Rotation paths and how fast each direction turns (degrees per step):
Each turn is a multiple of 5 degrees from 10 to 175, or 0.
Each row of a path follows its step; steps can be skipped.
path 1
step 0: [-12   7 -12   4   6  21  -4   4  11   4   0  -1   4   1  -1   6  -6   1
  -3   8   8 -13   3  -8   4  -4  -4   7   9  -2  -8  -7   2   5   3  -5
   4  -3  14  -6  -2   1   9  -3   2   9   3   0  -9   2 -13   7  -3   3
  -9  -1  -9   3]
step 2: [ 10  -3   3   8  -3 -13  -7  -8   4  -8  -8 -13   0  -2  11   3  -4  -2
  10   0  -2   2  -4 -10  -2  -1   1  -9   1   7   5   0   2  -8  -5 -15
   5   2  -1  -9   2  -4   0   8  19  -3   0   5   0 -11  -2   0 -11  -1
 -17  -4   3  -1]
step 3: [-10  -8  -1  -4  -1  -1   7 -14   6   1  -2   3   2   8   3   2   4   8
   2   1  -9   1   2  14  -7   6   1  -1   3  10 -15  -3  10   2 -13  -1
   3  12   1   4   7  -2   6 -13  -2   9   0   4   2   5 -10   3   3   8
 -19  -5  -7   0]
step 6: [ -6   8  -5  -1   3   5   4  -5   2  -2  -9   8  -8   6  -2  10  -8  -3
   4   5   0  13 -11  -1   3  11  -6   4   0   6   6  -5  -1  -5  -4  12
  -3   4 -12  -3   6   2 -12   6   9   7   2   0  14 -10 -17   5   1  -2
  -8   6  -6  -7]
step 9: [  5   5   1   1   9   7  -5  -3  13   6   3  -8  -5   1   7  11 -10  -2
 -14   9  -2   7  -4   5  -5  22   1 -14   3 -11  -2   1   2  -3   4   4
   1  -2  -4  -6 -13   4   6   6  -3   6  -2   5  -3   3  -8  -4  -2  12
   5   5   5  -1]
step 10: [  6  -4   1  -6 -12   1   5   9  12   3   3  14  -2   1   0   3 -13   7
  -2  10   8   5   6  -3   5  -2  -5  -5  -4   2   1   1  -7  -8 -20  -2
  -4   2  13   4  -4 -15  -1   5   6   3   7  11  -1 -10  -1   4  -4   2
   1   0   7 -12]
step 11: [  0  -4   0  -4   5  -6   0 -13   8  -2  -2   4  -5   0   6  10   4   0
   5  -8   2  -8  11  -3   1  -2 -12   6  -5  -6  12  -4  -4   2 -12 -14
   2   3   7  -3  11   5  -6  -5  -7 -14 -12  -2  -9  -1   0  -5   1  17
  -4   5  -6  -6]
step 14: [ -4   0   6  -9  -7   4  -2  -1   2  -2   4  -8   1  -4  -7   0  -5   1
  13   0   1 -10  13   4   8  12   6  -1   3  -3   8   2  -3   2  -6  13
 -12  10   5  -3   3   3 -10   9  11 -17  -1   4   5   7   2  13  -7   6
  -9   1  -6  -4]
step 15: [ -2   3   4 -18   8  -1   9 -10   1 -18  -5   8  -9  -2   7   1  -1  -1
   6   6   2  -3  15  -2  -5   9  -2  -1   7   2  -2  13   3 -10   7  -3
  -8  -2 -12  -9   4   4   3  -7  -5   3  -1  -3   2   0   7  -3   7 -11
   2   6  -6 -11]
step 17: [ -5 -13  -7  -6   6  13  -3  -7   2   8  15 -11   1  14   4  -1  12   5
  -7   9  -2  -1  -1  -7   3   5   0  -7   0  -5   3  -7  -8   1   4  13
 -10   0   1   9   6   1 -11   0  -3 -10   6   5  -7  -8   2  -6   4  -5
  -6   4  10   0]
Speeds:
[ 0  1 -1 -1 -4 -1 -3  0  0  0  1 -5  2  3 -1  0  3  0  0 -3  0  0  3  2
  1 -2 -3  0 -2 -1  2  3 -2  1 -4 -2 -4 -1 -1  1  0  2 -1  2  2 -2  0  0
 -2 -2  3 -1  0 -2  1  3 -1  4]  115
[ 2 -1  2  0  3 -2 -1 -3 -2  2  0 -2  2  0 -2 -2  0  1  1  4  0 -2  1 -2
 -2  0  1  0 -3  0  4 -1 -1  0  3 -1  1  4  3  1  2 -3 -4 -1  0 -6  0  0
 -1 -1  3  1 -2  1  3 -2 -1  0]  115
[-4  3 -3  0  2  2 -2  0  0 -2  2  2  0  5 -3 -1 -1  2 -3 -2 -1  1  1  0
  0 -2  3 -2 -2  1 -1  2  0  1  3  1  2  0  0 -3 -2 -1 -3  2  2 -2 -2  0
  1  0  0 -3 -1 -2  0  3 -1 -5]  40
[ 3 -1  1 -3  4 -3 -1  0 -2  2  1 -2  0  3  4 -2  0  0 -1 -5  1  3 -2 -1
 -2  0  2 -2 -1 -1  2  3 -3 -2  1  0  3 -1  0 -2 -2  2  0  0  1  3  2  0
  1  0 -5  2 -1 -1  2 -2  0  1]  100
[ 2 -2  1  1  0 -1  1 -1  1  1  1  3  1 -2 -4 -2  1  1  4 -1  0  0 -1 -4
  3  0  0 -1 -4 -1 -3  5 -3  2  0  2  0 -4  0  1 -2 -1  1  3 -2 -1  2 -2
  0 -1  0 -3  0  3 -3 -2  1  0]  120
[ 0 -3  1  0 -3 -2  1 -3  0 -1 -1 -2  2  0  1  0  3  1 -1  3 -1 -1 -1 -3
  0 -4  2 -3  0  1 -3 -1 -3  3  3  1 -2  1 -4  1  2  0 -1 -3  4  3  2 -1
  0  2 -3  1 -1  0 -1  4 -2 -1]  25
[-1  1 -1  2 -1  0 -2  4  1  4  2 -3  3 -1  0  2  4  3 -3  1  3 -1  1  0
 -2  0 -3 -2  4 -2 -1  0  2  1  3  4  1  0  1  1 -1  1  1  0 -4 -2  4 -1
  1  1 -2 -3 -2 -1 -1 -2  0  0]  85
path 2
step 1: [  1   4  -3   1   9  -2  -5   3  16  -6  -5   8  -5   6 -22  19   7  -1
   4  11  -1 -15 -12  -2   3   6  -6   7   4   2   4   5  -5   4   2  -2
   7   8   0   2   3 -15   7  -7   2  -5  -3  -5 -17 -11   9  -3  11   4
  13   6   0  -8]
step 2: [ 11   5   3 -11  -2  16  -5  -1   2  -2  -9  -6   3   9 -16   6  10   1
   3   8   4  11  -5  -2   3  -9  -8  -4  -6  -6  -5  -3 -13  13   2  -5
   4  10  10  -2 -25 -11  -5  12  -4  -4   5  -4   2  -6   2   4   7  -6
  -8  -5  -7  -2]
step 4: [ -2   9  -7   9   8   0   9   2  -7   1  -7   7  -2  14 -16   3   7  -1
  -6  13  -7   0   2   2   6   3   3  11   0  -3   3   1 -13   1  12  11
  19  11   4   6  -7  -3   9   7   5  -4   1   7 -19  -9   8   6  -3  19
   1  -2   8   3]
step 7: [ 13  12 -15   1   2   4   1   7  -5  11   8   2  -4  13  -9  18  13  -7
  -3  11   0  10   4   0  10 -10  -3   8   0  -6  -9  -7 -10   3  -4   2
  16  -2  14  15  -4  -3  -4  -6  -2  -5   6 -12  -3  -6  -1  -4  -8   7
  -5   2   5   6]
step 8: [  4  10  -8  -7  -2   2  -4  14  -2  -6 -19   6  -5  18 -12   7   0  11
 -14   2  -9  -2  -5   5   2  -5  16   1  -4  -6   5  -1   1   5   0 -11
   8 -10   8  -7  -9  13   8   1   7 -15  -5  -4  -4   3   6  -8   1  -9
   1   9  -8  -4]
step 10: [  7  11   8   6   1  13   0  11   8  -4   5   3   2  26  -9   5   5  -8
   1   7   6  -7  -3  -5  -2 -11  -6   4   1  -5  -3  14 -15  10 -12   1
   4  -2   7  -5 -15  -9  -2  -5   7  -4  15 -11   1   5   2  -3   2   1
   0  -5   6   9]
step 11: [  5  13 -12   4  -2  12   7  -8  -3  -3   1  -6  11  18  -8  15   6   9
  -6   4  13  -7  -3  -3  -3  -8   1   6 -17 -11   9  -6   5  -2   9  -5
   1   0  -9  -2  -8   6   3  10   3 -15  -3  -6  -2  -3   9  -1   1  -4
   4  13 -10   7]
step 14: [  2  10  -8  -2  -1   9  -8   3   9  -4   3   1  10  -3 -12  14   4   6
   7  10   5  14 -18   2  -2 -17  -5   6   5  -7   0  -1  -5   0  14  -5
  16  -2 -12  -3  -4  -1  -1   6   4  -9   2   3  -3   3  13   7   1  -8
   6  -4 -13  15]
step 15: [  6   0 -11   4   1  -6  -5  -4   7  -3  -2  10  -8  19 -12  18  -1  -6
  -5  -2   2  -3  -4   3   2 -14   1   1  -6  -1 -20   7  -8  11   4  -2
   6  23   9   8   3   5  -4   9  11  -5   6  -5  -2   1   1   1  -7   2
  -4   7   8  10]
step 16: [  8  -2   0   3   1   6  -8   4  -4   2   1   3   3  12 -12   8  20   6
   0   1  -1 -10  -3   9   7  -3   4   1  -5  -8   8  -3  -6   8  12  -9
   7   0  10  -5  -7  -5   4  -4  16 -14  -9  -7 -19 -10   1   4   0   3
  16   3   2 -17]
Speeds:
[ 1  2 -2  0  0  1  3 -2  2 -2 -3 -2  4 -6 -2  1  0 -1 -2 -1 -2  2  0 -1
 -1  1  3  4 -1  1 -2  1  0  0  0  0 -3  1  3  0 -2  2  0  2  2 -2 -1  2
  4  2 -3  2  1 -4  2  1 -2  1]  120
[-4  0  0 -5  1  0  3 -1 -1 -1  0  2 -1 -2  0 -1 -2  1  0  2 -1  0 -2  0
  0  0  0  0  1  1 -3 -5 -2  1 -2  0  2  1  2  2  2 -2 -1 -3 -1 -1 -1 -4
  2 -1  7  0  0 -4  0  1 -2 -1]  60
[ 1  0  1 -2  2  2 -3  0  1 -3  3 -1  3  1  5  0  0  1 -5  2 -1  0  0  2
 -4  1 -1  0  0  0  1 -3  5  2  2 -5  1  0  0  0 -2  0  0 -1  1 -1 -2  1
 -1  4  2 -1  0  2 -1 -1 -3  0]  130
[ 0  2  0 -3  0  1  0 -2  1 -1  1 -3 -3 -1 -1  2 -1  2 -1  3 -1 -3  0  2
 -3  1 -1  3  3 -1 -3  2 -1  1  1  2  2  1  2  2  2 -2 -2  2 -4 -2  3  2
 -1  1 -3 -1 -1  3 -5 -3  3  0]  135
path 3
step 2: [ 11   7  -5  -1   0  11   9 -12 -12   2  -1  -3 -10 -11   4   8   8   1
  12  -4  -9  16   4   6  -3   3  -3   6  -2  -5   8   8  -5   4   7  -8
 -11   1  -2   7  -4   3   2   4  14  -4   0  11  -9   6   7   5   5   3
  -1   2  -2  16]
step 4: [ -1  -5   6  -4   0  -3   1  12 -15  -4 -10   6  -3   4  21   5   1  -7
  -7  -3   3 -10   8   5   0   5   7   4  -6  -4 -13  -3   3  -9  -7  -3
  -3  -9  10  -9 -12   3  -3   0   2  -9   0   0  -7   3  16   8   4   8
   2  -2  -6   9]
step 6: [  8   2  11  -8  -5 -11   2   4  -5  -1   2  -7   7 -13 -10  -5  -3  12
   0   4   6   4   5 -10  -4   2   8   7  -8  -8  -6  -2  -4  10   8  -3
   1  -4  -5   3   4   8 -20   3  12  -7   6  -5  -9   4   8   9  -5   6
  10   3  13   2]
step 7: [ 16  -4   0 -15  -2   9   5  -1  -5  -8 -12  -2   1  -8  -6  15  -5   4
  13   5  -6   2  -5   6  -5   6   9   0   4   1   6   4  -7   0  -1 -16
   7  -2  -7  -2   0   4   2 -10   3 -12   9   3   4   8   4  13   7  -9
   1   4   1  10]
step 8: [  6  -2  13  -4  18   6  -2  -2 -17  -2   9   9  -1  -4   4  11   7   6
   6  -1  -7   2  -6  11   1  -3   2  20 -12  -1   3  -3  -4   8  -9  -3
   0   3  -2  -4  -9   2   0  -4 -12  -7  -5  -4 -11   2  -5  -1  -4   0
  -5  11   8   2]
step 9: [ 10  -8   5  -1   2   9  -5  -4 -13  -4  -8   7  -3  -2   9  -8   7  -1
 -11  -7  -3   4   8   4   0  12 -11  22  -5  -3  -3  -1   6 -10   1  14
   2   1  -6  -5  -9  -1  -4  -9  10   1   2   6   0  -7   7  13   5   0
   5   1   0   7]
step 10: [ 10  -6   3   5   2  -7  14  -1  -1  -3  10   2   1  11   3  -3   2   8
   0   5 -12  -2   4   0  -2   4   9   5  -5  -7  -2   1  -4  13   6   7
   1   2   8   6  -9  -2 -12  -4   0  -4   5   6   3  -6  14   6  22   8
  -9  -3 -14  11]
step 12: [ -5   0   8   1   3   2  -5   8  -5  -6 -10   0   0  -2  -2  11  -2  -6
   6  12  -5  13   7   1  -8   4   6  -2   6 -12  -6   7 -15  -6   8  -9
  17   1  -1  -1 -10   0   2  -2   2  -9  -1   2  -7   4   3  13  13   5
  -1   5  18  -2]
step 15: [ 16  -8   7   2  -5  -4  12  -2  -8  -7   2  -5  -8   5   9   0   0   0
   2   6   7  -6   7   0   7   6  11  11  -6  -5 -11  -5  -2  11  -6  -3
   0   5  -2 -11  -4  -8 -17   5  -4  -6   9  -9   0   4  -3  16   2   3
   5   6  -3  10]
step 16: [  2  -1   1  -7   8  -3   4   9  -5 -13 -11   5   0  -2   6   8   6  11
  -2  -6   3   2  -7  -2 -10   0  -8  -1  -7  -8  -8 -16   3   4 -11  -3
   1   1  -9  11   5  -2  -4 -10  -1 -10  10   4  -9   8   8  10  13  -2
  -3  -1  -4  15]
Speeds:
[-1 -2  1 -2  0  1  0  5  3  1 -4 -1 -4 -1 -2 -1  1 -4 -2  1 -1 -1  1 -1
 -3  0  2  0 -2  0 -3  3  3  4  2  1  1 -2 -1 -4 -3 -1 -2  0  2 -1  1  0
  4 -1 -1  1  3 -2  2  0  0  0]  125
[-2 -2  0 -4  0  3  5  1  1  2  0 -1  1  2 -1  3  2  1  1 -3 -1 -1 -2 -1
 -1  1 -1  0 -1  3  0  2  2  1 -3 -1 -4  2  4  1 -2  3  1  0  2 -1 -2  0
 -1  2 -1 -5  2  0 -3  3 -1  0]  120
[ 3 -4  0 -3  1 -1  1  1 -1  0  2 -2  5 -5 -1 -4 -1  0  1 -3 -3 -3 -2 -1
  0  0  0  0 -4  1  1 -1  0 -1 -2  0  1 -1 -2  0  1 -1  2 -3 -3 -1  2 -3
  0 -2  1 -1  1 -2  4  2  0 -1]  35
[-2  1  2 -1  2  3  2 -3 -1 -1  3 -2 -4 -1  0  1  3 -2 -2 -1  2  3 -2  0
  1  0 -1  1 -2 -1  0 -1 -3 -1  1  3 -1 -1 -1  2 -1 -1 -1 -1 -2  3  3  5
  3 -3  2  1  1 -2 -2  1 -3 -2]  45
[ 2  2 -2 -1 -3 -2  2  3  0 -2  3  1 -1 -3 -1 -1 -3  4  0 -1  1  1 -1  0
  2  0  3 -2  0 -2  4  4  1  0 -1  2 -3  0  0 -2 -4  3  0  0  2  1 -1 -1
  1 -1 -1  4  0 -3 -2 -1 -2 -1]  95
[ 0 -1  0 -3 -1 -2 -1  4 -1 -2  4  1  4  1  0  3  3 -4  3  1 -2  0  3  3
  2 -1 -2 -2 -2  1  0  0  1  1  3  4 -2  1  2 -1  4 -1 -1 -1  2 -1  0  3
  0  2 -1  4 -1 -1  0  2  0  0]  0
[-1  1 -1  0 -2 -2 -3  3  0  0 -2  2  0  2 -5  1  3  0 -5 -1  1  2 -2  1
  2  0  1  3 -4 -2  1  0  2 -3  0  1  2  1 -1  2  2  3 -4 -1  0  0  0  0
 -4 -1  0 -3 -2 -2  1  1  2 -2]  135
